In the data rows, 128 means zero.
Here are some points, each followed by its number:
ndarray[126 129 200 127 131 153 131 086 145 162 167 186 062 215 128 118 089 138
        214 088 193 110 083 068 153 093 167 122 169 163 141 217] 0
ndarray[178 123 164 126 115 098 118 111 153 182 132 133 173 131 158 176 077 063
        157 190 121 175 134 095 140 119 138 220 115 144 131 118] 1
ndarray[127 183 135 097 095 095 114 152 090 072 097 074 101 112 101 134 143 114
        151 094 131 104 146 135 110 182 161 093 126 122 118 095] 2
ndarray[098 114 114 144 160 137 130 139 125 099 103 134 142 133 108 129 142 156
        095 104 122 129 125 115 139 119 087 112 087 139 116 090] 3
ndarray[123 132 116 117 124 101 135 094 109 076 089 114 115 106 101 106 130 159
        092 128 101 141 126 154 075 135 112 103 095 105 121 107] 4
ndarray[173 150 222 101 084 136 172 156 165 147 118 157 128 041 149 224 076 138
        210 143 118 198 064 067 150 107 144 225 208 155 172 126] 5
ndarray[126 074 060 134 146 128 119 179 167 125 092 127 113 123 139 072 098 157
        105 119 104 107 181 105 135 123 112 063 207 119 091 095] 6
ndarray[097 122 118 147 159 137 116 140 125 096 107 124 138 136 100 127 143 147
        096 098 131 122 127 110 141 117 091 109 084 136 115 080] 7
ndarray[155 197 175 099 112 110 212 086 139 088 152 143 135 036 143 136 111 151
        152 131 075 191 108 124 060 115 147 080 164 201 119 184] 8
ndarray[121 134 113 110 130 105 132 096 107 074 092 117 110 100 101 103 130 154
        083 135 103 140 134 157 079 135 114 103 088 109 123 110] 9
ndarray[164 165 154 140 122 130 091 187 081 152 132 089 155 108 104 152 155 105
        145 122 119 115 139 158 128 165 161 186 140 125 151 117] 10
ndarray[144 178 160 112 083 137 244 142 101 104 089 141 117 068 129 117 119 177
        160 109 058 158 161 158 068 166 121 092 184 116 173 195] 11
ndarray[137 118 146 103 127 195 131 171 110 175 178 109 072 197 108 128 126 104
        222 063 198 061 080 125 184 134 154 095 202 079 130 223] 12
ndarray[169 131 100 145 111 125 099 152 097 175 170 078 138 127 151 126 140 091
        148 147 148 106 137 148 148 086 155 172 122 107 125 123] 13
ndarray[123 075 059 133 148 132 123 185 168 128 098 133 112 129 141 078 102 162
        100 114 107 111 184 103 137 125 117 066 203 118 088 103] 14
ndarray[130 086 071 129 150 132 125 187 160 129 109 125 122 111 136 078 109 154
        113 115 108 112 171 097 137 128 111 073 211 117 097 103] 15
ndarray[097 106 113 153 158 141 121 132 134 099 108 136 142 135 102 129 145 150
        091 105 140 117 127 109 147 113 085 116 080 139 121 079] 16
ndarray[123 075 061 140 147 130 117 178 166 131 097 126 116 123 141 074 100 153
        105 124 107 107 183 107 133 124 112 070 202 115 092 095] 17
ndarray[130 134 112 120 120 108 134 103 115 087 098 105 115 108 108 101 128 154
        096 130 101 136 132 155 087 131 112 109 094 102 125 111] 18
ndarray[095 097 140 140 130 191 208 183 112 168 128 128 169 066 136 148 163 140
        141 136 089 108 114 123 138 145 111 125 189 104 183 149] 19
ndarray[132 080 058 132 148 123 116 179 161 129 105 129 118 124 143 077 108 148
        102 118 111 103 180 101 137 115 116 074 191 114 094 102] 20
ndarray[122 189 128 091 098 093 116 153 093 071 095 072 107 110 097 129 149 109
        151 095 121 103 147 133 100 183 164 091 130 128 123 097] 21
ndarray[125 184 138 095 096 090 113 158 092 069 098 074 104 110 097 132 148 113
        150 098 123 096 153 134 099 187 168 091 136 134 122 098] 22
ndarray[126 143 127 120 119 110 136 092 115 095 095 111 105 113 107 112 133 149
        099 128 113 138 131 159 089 125 122 110 099 116 130 125] 23
ndarray[142 168 150 114 089 136 232 145 107 106 090 139 117 074 131 112 117 175
        154 110 063 153 163 152 075 161 121 090 186 116 165 186] 24
ndarray[126 124 183 101 120 134 130 022 128 193 194 250 090 159 151 160 141 121
        212 142 205 162 042 159 197 122 217 109 171 187 107 255] 25
ndarray[129 106 166 155 166 123 086 049 126 171 170 226 151 175 129 143 122 075
        196 148 174 163 071 140 149 138 187 134 162 191 102 133] 26
ndarray[107 073 078 202 146 144 089 170 164 194 157 105 144 122 157 096 125 123
        107 175 129 099 202 133 120 136 123 131 147 078 104 095] 27
ndarray[118 136 118 112 129 106 133 099 109 080 088 108 117 106 103 104 133 154
        090 126 100 141 134 155 076 137 108 110 092 101 117 108] 28
ndarray[105 077 077 200 149 143 099 178 162 191 151 108 144 126 154 100 121 119
        105 172 124 097 202 125 123 133 115 128 142 073 103 098] 29
ndarray[172 117 161 130 121 110 114 113 163 181 134 139 180 138 166 180 078 061
        155 192 126 177 131 097 135 120 134 220 105 148 133 117] 30
ndarray[168 174 152 144 112 134 087 194 082 162 136 089 162 114 110 161 150 101
        149 123 115 117 137 154 139 172 166 190 141 126 152 120] 31
ndarray[101 082 084 198 150 142 095 167 158 184 146 114 139 123 145 104 121 120
        102 163 129 097 195 129 121 127 118 131 140 077 108 096] 32
ndarray[099 108 113 149 154 138 122 129 132 098 107 134 140 132 102 127 143 150
        091 107 136 119 127 114 140 116 087 115 081 135 121 082] 33
ndarray[124 130 116 116 125 104 131 098 111 074 084 109 118 109 102 106 127 159
        087 127 095 135 132 154 083 134 116 108 092 104 125 106] 34
ndarray[135 141 163 132 127 150 076 040 131 127 188 142 102 255 114 172 095 145
        200 102 147 132 090 093 130 112 166 097 145 195 105 125] 35
ndarray[090 114 113 151 159 141 125 138 123 097 106 133 145 137 104 125 145 154
        093 092 135 120 128 107 146 103 085 116 072 141 113 079] 36
ndarray[117 137 114 115 128 106 136 100 115 079 089 117 115 100 104 104 129 161
        087 128 101 132 130 151 073 137 114 106 091 102 124 112] 37
ndarray[121 141 113 119 124 105 136 099 110 079 087 110 115 105 103 107 130 156
        085 133 101 137 137 155 077 138 113 108 090 103 122 107] 38
ndarray[124 075 058 131 147 133 117 180 167 120 096 132 122 122 144 072 100 163
        095 115 110 109 174 097 132 127 110 060 206 117 087 101] 39
ndarray[116 127 108 117 131 108 133 103 119 082 091 114 117 106 105 101 124 158
        092 128 102 136 141 150 083 140 112 096 102 111 116 108] 40
Which three points above are nearest to each new point by angle? Their numbers follow each, nearest first.
ndarray[114 108 146 058 128 164 157 193 126 117 134 071 117 137 164 108 142 160
        236 070 083 069 114 121 131 135 147 086 191 072 121 200] 12 19 24
ndarray[170 107 156 049 139 170 150 196 110 184 201 077 147 109 173 142 142 120
        226 122 153 093 118 123 178 110 143 157 213 073 129 196] 12 13 19
ndarray[105 123 141 137 112 165 168 125 193 159 108 200 183 111 124 170 130 079
        086 190 088 197 116 119 103 158 150 198 096 148 135 115] 30 1 5
ndarray[177 132 108 144 109 125 096 153 100 190 178 076 140 115 149 130 134 085
        160 153 140 100 140 150 144 079 171 179 128 101 121 133] 13 31 10
ndarray[152 186 176 096 117 107 216 082 134 095 157 144 127 044 153 129 115 153
        150 130 071 183 115 123 058 120 151 074 167 198 121 184] 8 11 24
ndarray[174 134 108 144 111 124 104 155 107 187 169 079 138 119 155 128 136 096
        158 148 137 103 143 143 139 083 157 166 133 098 119 136] 13 31 10
ndarray[148 104 160 064 089 165 152 090 241 208 225 255 085 255 184 186 091 139
        201 128 255 100 050 051 238 106 202 225 157 183 189 250] 0 25 26
ndarray[171 132 105 141 107 121 103 148 096 180 167 074 134 122 151 126 140 094
        152 152 130 101 138 146 137 083 162 174 121 103 123 133] 13 31 10
ndarray[141 123 147 107 126 189 126 173 107 174 174 107 080 189 108 131 129 104
        215 069 190 066 086 128 180 138 155 104 196 084 133 213] 12 0 25
ndarray[228 166 201 123 137 133 175 111 221 219 246 255 145 255 231 237 097 146
        222 133 255 061 046 057 204 096 217 228 195 174 221 224] 0 25 26
ndarray[173 140 170 097 139 208 118 174 101 238 205 151 096 170 124 133 121 099
        208 093 255 064 063 129 255 114 159 136 173 087 129 221] 12 0 25
ndarray[112 153 137 142 086 160 122 100 102 109 127 130 133 106 118 145 224 081
        098 134 118 127 118 207 108 151 144 118 116 132 141 163] 23 10 31
ndarray[169 170 147 144 111 133 087 190 083 164 140 088 159 115 115 158 148 100
        150 126 117 115 137 154 140 163 165 189 139 124 150 122] 31 10 13
ndarray[171 151 174 108 141 183 199 240 103 153 162 109 170 031 131 169 132 142
        219 106 123 110 097 135 175 158 110 174 229 074 180 133] 19 5 31
ndarray[112 120 112 114 157 151 110 104 115 055 188 115 122 158 167 089 073 099
        116 124 107 176 097 133 107 125 117 093 151 152 089 124] 35 8 39
ndarray[150 133 175 088 137 172 174 127 158 255 203 206 102 179 222 183 164 037
        169 139 254 087 114 110 221 104 170 146 151 136 218 255] 25 0 12
ndarray[120 135 167 061 077 119 126 134 152 103 148 106 091 147 174 122 105 129
        219 119 086 148 111 068 148 086 108 138 165 154 128 189] 0 5 8
ndarray[118 136 118 112 129 106 133 099 110 081 088 108 117 107 103 105 133 153
        091 126 100 141 134 156 076 137 108 110 092 101 117 108] 28 38 4
ndarray[109 132 108 116 171 126 104 178 123 118 173 141 137 115 160 071 103 122
        110 161 091 153 172 066 132 156 096 109 176 154 109 114] 15 39 20
ndarray[170 109 160 052 137 173 148 197 114 179 194 081 145 110 176 149 143 112
        227 124 158 096 119 130 178 111 140 157 213 073 131 199] 12 13 19
ndarray[122 153 210 074 100 094 218 159 218 194 190 139 124 125 190 255 047 085
        237 230 192 149 082 092 241 096 158 255 175 194 255 211] 5 1 30
ndarray[127 135 201 123 124 156 144 093 146 159 162 185 067 200 132 118 098 145
        208 088 177 117 096 079 154 092 160 118 175 156 147 218] 0 25 12
ndarray[170 137 107 142 115 123 100 149 099 184 168 080 140 127 144 129 138 093
        153 148 137 105 140 147 143 084 155 176 127 105 127 125] 13 31 10
ndarray[122 120 086 081 104 116 128 137 114 123 125 096 114 146 135 101 137 124
        162 099 124 074 120 154 157 086 155 107 174 139 113 108] 12 20 6
ndarray[117 108 119 175 158 153 072 104 142 101 176 160 157 138 176 172 121 054
        139 157 126 207 118 182 083 134 141 146 122 186 099 113] 26 30 1
ndarray[118 110 127 170 155 154 078 102 143 108 176 163 148 146 172 167 119 062
        146 150 132 198 115 171 091 129 144 143 127 184 104 123] 26 30 1
ndarray[115 108 118 172 159 152 077 107 141 101 170 158 156 138 170 168 123 063
        134 151 128 198 119 174 089 131 136 142 118 182 101 110] 26 30 1
ndarray[119 114 120 170 149 147 076 101 141 104 176 154 158 136 173 171 125 071
        137 153 124 192 123 177 089 136 135 143 119 173 100 112] 26 30 1
ndarray[093 099 147 134 128 195 222 185 108 165 125 130 172 060 135 153 167 143
        145 132 084 108 104 123 140 146 111 124 193 107 191 155] 19 24 11
ndarray[106 112 126 165 127 153 106 133 114 161 111 121 156 136 110 134 132 113
        080 143 102 115 129 129 089 165 135 138 099 102 129 132] 32 29 27
ndarray[117 114 084 201 133 136 079 103 143 109 170 111 122 138 170 117 200 082
        124 144 143 135 131 226 112 121 140 105 124 138 091 118] 27 32 13
ndarray[110 078 118 102 127 221 147 114 106 241 183 200 099 099 131 113 173 063
        133 110 227 100 128 100 222 107 161 089 168 110 142 232] 12 25 0
ndarray[116 123 174 107 118 134 128 031 128 185 178 238 093 156 148 157 148 119
        201 140 195 157 053 155 187 119 207 104 160 190 110 245] 25 26 0
ndarray[135 122 145 107 123 192 130 164 109 169 174 111 078 189 109 129 135 101
        211 069 190 068 084 133 177 137 153 097 194 084 131 218] 12 0 25
ndarray[121 129 142 063 127 080 114 128 126 112 132 097 139 165 160 109 071 099
        170 135 106 151 110 091 159 112 086 157 155 146 122 093] 1 30 5
ndarray[178 132 109 144 109 126 096 154 100 190 180 076 139 114 149 130 134 085
        160 153 140 099 141 151 144 079 170 178 128 102 121 133] 13 31 10
ndarray[171 108 163 056 134 169 151 186 116 188 198 092 144 116 171 145 138 118
        224 121 163 098 112 119 183 109 147 160 207 081 130 198] 12 13 19
ndarray[126 158 208 079 099 107 205 154 208 191 183 135 120 113 192 255 048 087
        240 218 186 156 079 086 227 108 148 255 182 188 255 206] 5 1 30
ndarray[115 149 129 140 091 155 123 111 104 103 130 132 134 103 117 136 217 086
        102 143 117 127 123 188 110 154 141 112 126 130 133 156] 23 21 22
ndarray[166 116 158 056 132 165 145 193 112 169 185 080 141 110 169 147 143 112
        219 121 155 096 122 130 171 119 143 151 206 078 130 189] 12 13 19
ndarray[128 131 139 064 122 074 112 116 129 107 126 099 132 167 153 108 078 098
        159 140 107 155 115 087 164 105 093 162 152 149 122 093] 1 30 5
ndarray[116 157 135 139 085 160 127 102 104 106 128 131 130 105 112 140 221 080
        100 136 121 126 122 203 108 155 147 120 115 130 141 162] 23 10 21
ndarray[173 150 132 144 110 169 160 068 100 178 164 154 056 173 124 085 146 115
        150 107 156 149 089 150 149 126 170 075 194 127 123 255] 25 0 12
ndarray[239 169 211 124 139 136 180 112 233 234 255 255 148 255 244 252 093 145
        236 134 255 052 038 046 218 092 228 241 206 180 232 235] 0 25 26
ndarray[176 136 098 144 110 119 100 148 099 191 176 070 134 125 156 128 134 084
        157 148 142 100 136 145 145 087 162 180 125 100 130 125] 13 31 10
ndarray[178 167 172 120 063 121 090 076 118 108 109 122 163 108 126 232 152 104
        164 106 120 200 127 140 116 190 141 197 137 196 149 100] 5 1 31
ndarray[129 129 165 130 160 110 120 049 121 166 177 177 125 232 100 147 065 098
        152 086 156 116 093 092 165 115 138 129 180 152 118 090] 35 26 0
ndarray[119 112 121 176 152 152 069 101 144 107 186 158 163 140 181 178 124 061
        143 155 126 198 122 180 091 135 138 147 122 181 097 112] 26 30 1
ndarray[121 158 206 076 101 103 209 154 212 196 190 133 119 120 197 255 044 082
        243 225 194 152 081 087 235 107 148 255 179 192 255 214] 5 1 30
ndarray[171 127 100 142 109 124 102 156 101 185 168 076 134 125 154 123 138 094
        153 151 131 098 143 140 142 081 162 170 131 105 119 132] 13 31 10
ndarray[148 132 184 082 140 177 181 125 164 255 205 221 099 185 229 189 168 032
        170 138 255 086 112 106 229 106 171 142 153 140 227 255] 25 0 12
